In the rows, 128 means zero.
These are runs of 8 systems, one row a step. Runs of the same system follow the same rule from any start.
P, run 1:
[[152 169 139 134 152 141 119 147 181  84 158  99 170 156 173 117 180 155
  120 123  70 155]
 [126 154 148 149 155 112 111 118 155  52  67 164  93 133 146 123 149 104
  106  97  90 177]
 [ 85  98 101 153 179 145 110 108 158  90 200 124  74  93 143 102 137 125
   99 101 100 152]
 [118 138 159  96 115 144 104 190 176 123 176 155 140 144 158  91 113 131
  123  81  54 127]
 [146 136 180 152 133 138  99 147 109 134  98 129 103  83 143 126 111  67
  120  42 117 174]
 [156 117 110 143 130 166  77 146 101 134 190  60 112  90 129 116 178 122
  134 131 106 190]
 [151 138 126  92  61 127  54 169 112 107 106 173 120 164 136 116 158 130
  116 163  69 163]
 [111  95 101 155  89 117  82  93  84 131 133 187  72  99 142 143 104  82
   56 110 148 133]]
P, run 2 (8 x 22):
[[113 125 127  99 109 129  80 136 127 137  94 202 141 166 143 112 113 158
  144 168 111 111]
 [109  96 150 130 116  97 147  89 105 142 132 126 106 101 130 147 102  92
   73  98 160  86]
 [152 150  88 146 113 158 171 164 143 164 186  98 165 130 122 137 117 140
  149 128 144 126]
 [158 161 167 129 135 128 100 124 115 135  42 144 171 154 152 134 137 143
  163 145 134 141]
 [119 103 118 141 149  97 144  69 109  88 113  82  90 109 108 146 167 117
   93 159 152 135]
 [ 99 133  66 111 117 137 154 153 175 105 172 166 125 167 111 113 120 166
  135 169 105 112]
 [ 96 125 174 125 148 118 126 117 143 144  86 195 136 133 158 119  69 121
  126  83 135  88]
 [134 116 156 147 165 133 175 116 130 151 176  38 134  79 124 135 130 106
  124  81 153 122]]
J, run 3 (8 x 22):
[[ 95 104 131 117 147 122 115 101 121 139  98 161 122 133 127 120 107 145
  142 155 146 102]
 [109 108 147 107 128 106 166 116 136 134 148 105 129 125 120 131 118 124
  107 120 135  83]
 [132 145 118 133 135 140 172 151 143 146 124 124 141 130 108 130 102 133
  165 122 146 125]
 [123 118 151 121 158 129 118 113 112 136  86 111 127 121 115 120 134 139
  166 147 142 134]
 [113 107 121 104 126 111 144 119 126 108 135  99 103 128  97 124 148 131
  122 158 123 121]
 [106 121  96 121 114 128 145 140 137 129 128 170 107 137 106 125  96 131
  133 141 135 115]
 [110 107 156 120 134 126 123 118 119 163 126 140 132 115 138 123  94 124
  128 109 143  95]
 [143 132 149 113 122 129 156 148 127 150 143  80 151 123 119 130 130 126
  141 119 131 115]]
R, run 4 (8 x 22):
[[108 106 119 152 168 132 144  95 128 129 156  98 108  94 126 130 125 123
  116 114 151 126]
 [115 137 128 110 143 140 145 162 174 115 161 127 135 142 126 104 125 147
  147 119  93 126]
 [110 118 156 125 148 130 121 131 120 131  80 152  99 110 112 116  98 109
  155 103 133 140]
 [121  97 122 132 139 147 116 130 114 146 182  79 105  89 118 118 136 120
  128 119 129 141]
 [126 132 137  84 103 133 110 179 144 117 130 141 123 152 114 102 133 138
  149 140  80 139]
 [120 103 134 124 104 121  99 119  82 144  90 153  89 108 108 133 106 100
  125 130 149 136]
 [140 110 108 118  91 139 110 139 108 159 195  97 139 121 133 133 140 130
  107 147 126 117]
 [152 153 148  95  76 114 119 162 123 130  85 158 156 170 131 132 129 133
  133 149 107 120]]
D, run 5:
[[ 83  95 127 123 153 130 112 120 129 113 115 163  69 105 107 105 101 115
  136 114 124 136]
 [102 102 138 109 115 139 135 158 138 155 188 133 109 105 121 108  88 110
  117  84 112 106]
 [150 144 160 106  98 152 110 192 123 165 120 138 149 132 126 111 104 119
  167 101 105 140]
 [157 113 159 115 123 141  82 141  78 151 106  76 120  99 112 120 157 114
  161 138 127 168]
 [134 102  94  93  85 121 108 135  99 123 159  93 106 134  92 128 167 137
  121 196 119 135]
 [122 115  85 117  63 113 105 121  94 140 110 196 112 152 115 145 107 126
  100 176 147 110]
 [135 117 126 156  98 126 117  95  91 189 143 150 157 114 167 160  91 112
   84 113 179  84]
 [177 169 152 137 111 128 150 131 135 163 138  92 219 155 173 154 141 148
  122 131 143  99]]
T, run 6:
[[102 102 107 126 165 128 147 129 149  69 168  73  55  95  82 106 164 118
  127 129 100 170]
 [ 68 105  90  97 124 143 130 173 166 106 157 198  67 135  90  86  83 132
  146 123  88 127]
 [ 94  95 176 107 114 131 129 159 113 183 133 164 103  88 116 110  45  83
  131  51 133  98]
 [167 130 164 106 103 165 136 198 104 209 179  55 167  97 114 121 112 112
  174  89 129 130]
 [184 142 152  85  91 153  58 183  81 148  77  96 144 142 102 114 174 141
  201 182 103 186]
 [130  72 107  99  73 104  52  93  45 121 107 115  65 115  90 137 174 111
   94 207 136 152]
 [106  95  48 102  32 105 127 116 108 152 196 184 121 163 121 151 106 141
   54 193 147  59]
 [150 164 135 142  69 112 145 121 118 195  86 221 210 172 182 171  55 132
  100 117 180  50]]
R, run 7, 8 rows:
[[ 75  84  48 142 156 157 152 110 130 162 180 148  97 110  90 116  84 160
  163 172 177 102]
 [ 86  98 195  51 135 115 140 151 161 165 156 124 162 147 130  93  93 158
  148 119  99  47]
 [148 133 172 112 111 116 188 164  98 159  75  85 110  96  62 139  94  76
  169  88 161 135]
 [149 112  92 128 147 172 106 141  96 160 153  55 128 107  87 117 164 160
  203 190 149 172]
 [ 94  96 147  46 114  91  98 126 133  81  93 133 101 171  95  99 168 163
  135 207  79 110]
 [ 91  90  81 119  73  96 168 109  98 137 131 174  67 118  73 149  77  93
   83 141 174  84]
 [134 121 106 117  90 159 137 157 124 225 207 131 197 139 149 132  81 158
  142 137 155  65]
 [176 162 229  85 109 103 136 152 111 158  38  91 197 154 132 140 134 126
  164 123 129 108]]
V, run 8 (8 x 22):
[[120 136  96 120 104 141  80 153 110 111  46 224  89 152 100 113 109 134
  173 167 120 172]
 [ 89  50 155 113 131 131  53  89  80 177 176 121  97  78 150 112 115 116
   91 121 136 102]
 [159 148 122  90  40 127 169 200 140 165 199 116 168 153 121 138 107 116
  103 111 106  92]
 [191 181 150 164 109 148 100 147  89 164  31 157 170 134 148 151 116 111
  171 113 158 174]
 [157 107 128 148 154 130  79  69  85 128 148  36 139 105 149 143 210 144
  112 180 146 155]
 [126 144  67 101  65  88 154 120 150  71 134 166 127 195 115 148 160 154
   74 207 109 101]
 [ 94 119 108 179 134 118 119  69 115 146  85 236 117 123 167 152  60 111
   87 105 184  93]
 [121 123 147 159 178 146 168 106 164 173 227  74 186 100 185 133 106 139
  104  72 150  74]]
D, run 9 (8 x 22):
[[128 124 140 154 132 127 140 107 123 153 155 120 136 102 155 144 104 105
   93  82 153 108]
 [154 165 140 129 129 143 142 158 157 135 142 109 180 151 152 126 137 148
  146 122 111 129]
 [142 143 152 133 157 122 110 112 121  93  59 113 121 131 123 126 161 130
  152 145 122 169]
 [101  98  93 136 149 122 143 101 133  92 162 101  80 109 104 126 150 127
  105 148 131 137]
 [ 93 127  97 115 109 127 137 145 164 117 151 202 115 155 130 116  88 138
  111 128 108 100]
 [127 132 172 147 135 135 115 131 120 162 106 162 133 105 156 129  78  95
  124  59 139 122]
 [159 139 161 127 143 152 132 159 134 154 171  50 164 105 139 120 149 127
  150  98 112 144]
 [150 146 132  96 121 128 106 157 131  89  84 110 124 158 100 111 177 149
  170 182  89 172]]
L, run 10 (8 x 22):
[[136 121 114 110  85 133 176 170 116 167 168 101 121 114  86 136  99 106
  134 114 145 110]
 [150 133 136 116 121 156 105 153  97 181  94 124 158 131 115 122 117 145
  196 156 149 138]
 [142 104 143 104 104 104 109 100  80 137 108  79 126 124 112 143 166 126
  116 179 147 119]
 [132 133  69 122  79 116 167 136 120 127 129 143 117 151  89 149 121 130
  119 176 153 115]
 [120 132 118 141 122 129 122 106 112 163  84 186 152 145 142 143  89 142
  139 150 171  96]
 [135 125 149 141 135 107 156  87 119 154 140  93 167 123 154 155 126 127
   93 122 164  81]
 [153 168 115 144 145 129 197 136 158 118 123  89 164 146 117 143 138 144
  154 138 145 127]
 [116 134 129 144 190 124 134  88 136  94  64 123 122 134 118 125 147 152
  167 162 145 147]]
L, run 11 (8 x 22):
[[ 86 121 135 117 167 132 101 126 155  90  79 192  90 138 123  94 110 140
  157 130 102 146]
 [ 81  79 158 118 142 117 109 107 126 129 167 136  83  87 138 111 102  97
   82  77 116 106]
 [129 136 139 108 110 157 148 200 157 160 195 116 138 118 125 106  95 118
  145  74  96 125]
 [163 137 181 116 133 154  75 169  98 152  84  98 138 111 126 108 144 118
  186 113 106 182]
 [141  96 110 108  99 125  78 125  84 111 152  73  84 108  99 125 188 117
  112 176 110 170]
 [123 125  68  96  46 125 111 169 118 121 132 201  99 167  96 127 112 133
  116 179 108 128]
 [133 119 134 145  78 127  78 112  77 185  97 209 138 124 165 151  75 102
   94 109 163 103]
 [173 143 129 155  92 138 136 122 109 190 196  82 198 121 179 165 131 123
   82 110 158  96]]
J, run 12:
[[145 137 149 161 158 134 111  86 110 154  98 119 169 122 166 144 131 137
  133 128 164 122]
 [143 144 125 131 147 114 153 106 150  95 140  75 154 146 136 138 179 152
  117 160 122 127]
 [120 155  89 153 146 120 154 113 156  76  87 169 112 152 119 136 130 139
  130 152 133 147]
 [ 78 101 131 148 183 122 121  77 150 110 135 156 105 113 154 117 109 135
  104 111 134 109]
 [105 134 157 112 156 125 170 148 185 113 169 118 137 132 140 107 112 132
  121  83  95 100]
 [134 152 159 139 163 142 154 160 145 120  87 122 119 110 111 116 109 106
  176  77 123 163]
 [116  96 147 119 170 145  94 129 113 117 125  78  85  89 102  98 154 125
  166 131 112 174]
 [105 103 115  75  94 122 109 168 132  98 145 139  74 139  85 101 139 125
  130 155  79 141]]
Q, run 13 (8 x 22):
[[ 90 113  93 111 138 103 213 110 171 108 175 107 126 146  97 133 120 152
  111 157 144  70]
 [ 94 140 143 120 159 125 182 136 168 142  91 182 147 147 122 118  61 143
  167 107 147  83]
 [108 101 189 128 193 123 159  97 123 158 118  65 134  85 120 122 111 120
  154  93 162 102]
 [122 129 142  87 156 136 177 172 162 117 159  54 130 130  82  99 148 151
  184 140  99 131]
 [ 89 109 143  88 152 125 122 147 134  99  64 159  72 132  73  91 114 132
  185 148 108 147]
 [ 68  49 131  93 128 119 106 109 101 149 170 123  63  88  92 105 104 116
  112 134 136  97]
 [122 110 136  70  63 141 129 195 122 194 182 142 147 139 111 111  80 129
  140 121 112  83]
 [168 133 166 118  92 145 100 161  63 198  60 124 145 112 108 137 104 103
  184 123 161 147]]
T, run 14 (8 x 22):
[[120 120 159 154 212 149 120 102 120 137  80  93 125  93 124 114 131 137
  191 117 154 160]
 [102  98 143  83 160 114 141 129 151  85 159  58  97 123  93  98 175 145
  138 154  90 133]
 [ 96 121  90 103 106 120 159 163 145  92 106 181  61 140  64 112  98 116
  145 141 115 140]
 [ 80  79 132 126 136 142 127 125 108 189 152 160 100  88 113 114  53 110
  138  94 165  90]
 [146 128 181  79 103 136 149 183 129 190 162  81 182 130 124 117 108 133
  159 105 117  88]
 [188 156 151 115 100 140 110 167  82 146  51  91 142 131  92 135 155 118
  193 156 137 182]
 [124  77  98 114 121 128  64  86  67 131 130  91  89 110  99 128 178 142
  131 212 147 152]
 [ 97 101  86  77  57  88 131 119 130 112 153 179 114 178 111 134 125 149
   73 197 116  67]]
V, run 15:
[[127 130 112 125 116 156 111 180 147 119 177 131  99 116 119 102 124 115
  135  98  86 167]
 [135 131 151 113 111 148  68 170 122 130 116 157 114 127 139 102 126 118
  145 110  85 166]
 [144 110 142 122  96 139  71 147  92 139 148 111 101 102 133 121 145  98
  108 113 105 163]
 [156 134 101 119  66 144  86 168 108 144 162 140 132 140 135 128 139 125
  116 145 104 149]
 [156 137 137 134  80 130  67 131  92 149 108 164 147 140 165 141 131 117
  103 133 123 136]
 [163 132 117 157  94 130 100 108 100 149 157 111 150 121 166 156 148 113
   79 129 142 131]
 [163 166 100 151  99 127 128 123 138 122 137 143 174 164 168 156 148 143
   95 150 130 125]
 [141 154 125 173 142 113 119  77 131 104  93 154 150 141 178 156 143 128
   87 130 145 130]]
Q, run 16, 8 rows:
[[166 184  66 201 105 140 172 146 145  91 130 157 106 122 131 160 121  84
   94  81 139 186]
 [120 138 111 182 189 166  66  91 151 126 150 164 158 128 207 115 139 166
  128 123 121 150]
 [141 150 189 117 126  88 132 114 157  75 120 106 144 145 170 135 169 109
   60  90  80 119]
 [135 158  87 187 148 149 167 147 159  91 147 138  90 103 121 132 115  94
  119  71 125 182]
 [101 120 142 140 186 160  67 122 162 122 157 154 138 123 182  90 129 159
  140 108  89 143]
 [130 128 196  99 114  99 119 142 139  93 123 110 110 120 140 119 144  89
   84  74  78 132]
 [133 128  95 156 127 165 125 168 130 127 171 127  84  91 112 116 114  97
  138  83 116 183]
 [122 113 151 109 132 158  41 151 125 143 142 151 135 132 163  93 137 147
  146 132  82 147]]

Which system made each of these runs?
run 17:
[[133 114 124 115 108 120 103 131 110 100 122 110  91 121 108 124 159 113
  114 146 107 158]
 [119 111  81 131  92 135 108 133 115 128 159 160  98 128 122 129 121 121
  102 145 126 134]]
 | D
run 18:
[[134 136 108 115  97 151 136 168 138 169 168 144 158 144 130 121 100 143
  145 132 125 107]
 [159 146 184 124 119 122 109 133 106 146  68 123 159 132 147 136 128 114
  139 114 132 133]]
 | V
run 19 (2 x 22):
[[100 121 173  90 155  79 150  99 154  61  77 116 106 151 115 120 157 133
  111 144 102 110]
 [ 87 114  82 155 156 129 187 120 155  99 157 138  68  97  90 125  95 105
  117 101 145 133]]
 | J
run 20, 2 rows:
[[153 151 172 130 123  99 155 121 137  97 116  85 138 126 142 144 155 100
   88  93 114 132]
 [145 159  76 167 150 154 141 140 149  98 136 121 123 131 122 129 149 139
  152 141 126 181]]
 | D
run 21, 2 rows:
[[161 163 134 178 125 106 191 109 110 115  62 116 114 105 109 174 114  72
  111  84 182 151]
 [120 128  71 168 199 173 130 103 150 133 171  90 148 123 133 117 154 187
  178 177 152 148]]
 | V
run 22:
[[140 145 149 147 165 133 163 123 146 134 130  87 158 120 141 133 131 133
  144 104 139 125]
 [134 149 133 130 161 122 156 126 150  86  97  96 125 139 109 124 158 140
  154 145 119 154]]
 | V
run 23 (2 x 22):
[[132 153  80 155 162 126 124  90 176  59 154 118 148 167 166 132 194 176
   99 181 103 145]
 [ 97 143 114 161 153  91 137  74 168  45  77 204  94 152 155 139 131 119
   66 119 115 129]]
 | D
run 24 (2 x 22):
[[161 194  37 183 100 142 162 145 161  86 124 188 139 171 139 156 134 139
  115 149 131 167]
 [116 141 131 178 171 125  76  61 138 111  79 201 155 148 207 136 127 151
  102 133 139 124]]
 | L
run 25 (2 x 22):
[[124 107 142 114 119 119 103 104  80 163  63 146 128 129 113 135 113 133
  156 169 167 112]
 [121  96 120 106 106 106 150 101 107 147 165  83 132 126 112 144 141 134
   99 166 153  85]]
 | J
run 26, 2 rows:
[[102 119  78  94  68 120 143 178 154  92 177 177  74 149  91 114 113 115
   95 133  82 127]
 [103 112 134 151 125 162  88 143 120 189 139 211 124 103 163 114  48 108
  131  66 141 116]]
 | P
run 27:
[[ 88 100 125 151 232 140 128  75 163  86 165  70 106  98 138 103 167 158
  137 137 122 145]
 [ 78 127 122  80 133  99 180 154 200  51 136 158  85 164  92  98 123 138
  118 128  70 111]]
 | V
run 28:
[[167 131 154 100  82 143  53 152 100 164 151 109 177 147 168 124 164 145
  122 155  97 130]
 [177 147 121 130  58 104  85 121  80 109  83 136 124 145 134 159 171 103
   83 163 124 160]]
 | T
run 29:
[[136 115 153 123 123 110  72  92 107 112 116 118 133 133 161 133 170 131
   89 152 114 132]
 [144 147  89 141  83 116 155 138 134 101 152 137 115 140 124 151 134 106
   79 126 122 136]]
 | Q
run 30 (2 x 22):
[[116 141 108 168 154 134 123 106 135 106  77 187 103 125 135 131 105 119
  135 116 145 155]
 [ 94 101 133 137 164 129 114  91 147 131 184 129 131 113 169 118 122 140
   92 111 124  96]]
 | L
run 31:
[[123 149 151 162 146 140 110 133 168 115 157 167 136 119 192 120 108 107
   81  47  94 135]
 [151 157 156 159 161 157 110 153 160 112 165  99 145 108 174 114 149 118
  124  64  86 172]]
 | L
run 32:
[[138 156 115 177 212 140 162  84 151 101  95  83 154 127 134 138 159 164
  171 153 161 152]
 [ 79 116 124 114 194  95 161  77 176  51 108 116 103 151 113 113 162 164
  125 172 113 114]]
 | L
run 33, 2 rows:
[[114 122 166 150 173 125 101 107 113 101  44 155  78  96 122 118 116  93
  148  91 132 174]
 [ 97  81  99 120 153 153 119 134 137 130 229  71  89  90 107 100 144 138
  131 135 110 140]]
 | V
run 34, 2 rows:
[[106 122 161 110 134 102 117 110 146 103 110 157 128 146 153 120 127 129
   96 120 105 103]
 [133 136 112 160 121 130 163 128 129 135 144 129 115 107 125 147 102  96
  106  87 153 132]]
 | R
run 35 (2 x 22):
[[158 153 112 109  64 133 127 172 139 146 171 137 169 165 146 137 132 137
  105 140 102 111]
 [179 168 139 161 105 131 106 128  95 135  54 148 151 135 147 156 135 107
  134 123 148 167]]
 | L
run 36:
[[ 97  95 115 109 103 129 118 150 112 131 132 164  65 106  89 113  92  98
  128 115 123 135]
 [119 101 130 111  94 154 103 166 109 192 179 146 125 106 129 114  84 114
  132 100 126 110]]
 | D
run 37, 2 rows:
[[ 78 101 128  98 169 143 110 142 169 108 168 139 102 130 123  82 125 158
  149 133  83 126]
 [107 120 163  99 109 111 148 162 134 114 108 152  83 116  96 113  91  86
  125  77 105 128]]
 | T
run 38 (2 x 22):
[[169 161 154 151 110 104 129  99 109 124  75 124 167 143 162 165 148 114
   96 128 149 126]
 [145 142  79 182 148 129 146  78 126 111 141 101 139 126 144 159 161 138
  102 159 165 141]]
 | V
run 39, 2 rows:
[[125 140 146  73  72 128 116 204 158 124 143 175 130 162 125 100 107 126
  130 110  63 120]
 [153 122 148 154  97 142  97 143  68 175  92 142 102  82 120 143  93  67
  131  77 159 161]]
 | T
run 40, 2 rows:
[[ 94 104 181  93 184 117  79 112 143  79  80 127  96 128 130  87 159 144
  150 140  82 150]
 [ 86  90  93 131 120 116 148 123 126  95 166 133  38  90  81 122 112  85
   88 107 126 140]]
 | R
run 41:
[[ 98  96 125 154 164 115 134  57 127 138 169 114 135 109 164 143 124 136
   77 126 163  80]
 [142 176 134 126 118 111 193 147 185 110 131 144 180 174 150 141 117 141
  111 111 115  91]]
 | D
run 42, 2 rows:
[[135 145 152 128 121 116 151 146 137 106  97 134 109 124 116 130 116  94
  121  88 118 143]
 [134 123  97 162 146 162 108 128 112 147 147 120 116 101 128 125 127 128
  148 126 145 163]]
 | R
run 43:
[[ 98  90 150  90 130  85 193 102 139 116 179  56 111 116  98 134 139 119
   85 127 134  68]
 [138 172  97 128 120 154 188 198 166 136 116 160 142 153  92 120  85 137
  195 120 128 139]]
 | P
